First come named moves, each a turn or a mirror, each shown by rows before and after it. For each pair of rows after them, which moves, in which order, take the first row to the second? The first pair is done for you.
Divop:
-91; -78; -177; 119; 30; -2; -68; -111; -25; -55; 14; 23 |-> -48; -71; -139; 82; 7; -46; -122; -97; -30; -116; 68; 48
-225; -118; 527; 41; -151; 112; 531; -68; 484; 387; 31; 281 |-> -192; -11; 697; -16; -219; 14; 364; -62; 382; 254; 264; 389
0; -129; -456; -197; 45; -187; 210; 5; -52; 120; -159; -89 |-> 53; 71; -219; -334; -104; -360; -44; 16; -215; -122; 235; 81
-204; 213; -230; -153; 13; -25; -14; 110; -113; 183; 170; -136 |-> -206; 206; -250; -134; 35; 7; -18; 100; -126; 212; 148; -131
nobav:
2; 313; -498; -267; -130; 141; -139; 267; -340; -404; -34; -177 |-> -26; 151; 276; -215; -145; -144; 651; -141; 35; 506; 8; 59
-108; 50; -8; -157; 27; 85; 278; -191; 57; 132; -61; 129 |-> -104; -68; 162; 226; -28; 169; -28; -126; 85; -126; -136; 113
17; 34; 163; -68; -158; -192; -122; -128; -101; 190; -140; 10 |-> 28; 43; 36; -39; -173; -137; -312; -40; -144; 23; -135; -22
39; -9; -115; -100; 17; -20; 448; -90; 142; 505; -157; -174 |-> 88; -217; 150; 497; -80; 151; -166; 8; 167; 15; -301; -162
toz:
19; -340; 130; 97; -1; 302; 51; -117; 149; 73; -428; 58 |-> 42; -316; 224; 144; -30; 271; 2; -122; 116; 48; -371; 92
-105; -52; -99; -3; 209; 252; 187; -40; 168; 161; -207; -171 |-> -6; -52; 434; 160; 58; 118; -47; -133; 192; 60; 4; 26
133; 270; -68; -51; -139; -56; 38; 185; 21; -150; 71; 117 |-> 93; 283; -102; -81; -111; -25; 68; 220; 24; -108; 34; 91
kila:
18; 163; -6; -100; -81; 40; -221; 82; -158; -251; 189; 5 |-> -4; 53; -295; 0; -2; 200; -142; 135; -106; -215; -96; -149
-54; 103; -58; 176; 126; -130; -213; 372; -234; -226; 181; 94 |-> -81; 20; -367; 61; 206; -22; -13; 381; -185; -91; -27; -35
86; -133; -186; 305; -34; 174; -184; 250; 183; 144; -284; -42 |-> 97; 142; -123; -263; -15; -117; 181; 149; 122; 432; 78; 110
Then:
Each pair is 2 to 3 moves apart.
-80; 166; 182; -108; 53; -124; -233; -114; -137; -223; 503; 234 |-> -87; -15; -123; 218; 86; 184; -394; 25; -126; -468; 139; 15  kila Divop
-159; 42; -337; -182; 28; 71; -197; 145; -151; -177; -63; -59 |-> -102; -44; 74; 158; -61; 52; -412; 81; -95; -262; -29; 41  toz nobav kila
67; 182; 305; -406; 74; -436; 116; -21; -300; 425; 368; 96 |-> 39; -376; 394; 643; 64; 31; -293; 53; -73; 90; -336; -130  Divop nobav
45; -93; 233; 234; 87; -19; 246; 5; 112; 157; 70; -25 |-> 10; 29; -321; 8; 162; 66; 126; 225; -95; -116; 26; -171  Divop nobav kila
-31; -31; -397; -169; 196; 202; -76; -101; -155; -181; -265; -50 |-> 59; 13; 311; -20; 16; -49; -292; -245; -153; -251; 96; 245  nobav Divop nobav
68; 330; 340; 64; -80; -73; -372; -2; -194; -164; 475; 218 |-> -21; 101; 377; 95; 42; -88; 363; -228; 98; 572; 166; 186  toz Divop nobav
-51; 219; -379; -126; -20; -36; -265; 86; -18; -267; 102; -46 |-> -41; -144; 155; 431; -29; 14; -93; -123; 302; 31; -137; 6  nobav kila Divop
-45; 232; -410; -617; 136; 140; 636; 114; 92; 286; 33; 3 |-> 115; 89; 300; 228; -121; 199; -572; 243; -40; -697; 199; 146  Divop kila
-51; 200; 299; -16; 35; -79; 226; -112; -85; 97; 319; 38 |-> -51; 35; 428; 311; 6; 24; 35; -89; -34; 7; 182; 32  toz Divop nobav
2; 152; 171; 184; -242; -51; -461; 82; -231; -395; 226; 107 |-> -86; 30; 4; -114; -64; -72; 551; -190; 71; 516; -53; 40  toz nobav
-34; 143; -233; -406; 22; -60; 219; 61; -41; 177; 199; 39 |-> 12; -39; -72; 153; -72; 102; -387; 188; -68; -358; 38; 30  kila nobav kila
6; -63; 220; -308; 168; -132; 53; -132; -71; 118; 287; 139 |-> -10; -166; -146; -31; 189; 136; -317; 64; -131; -306; 17; -58  nobav nobav kila
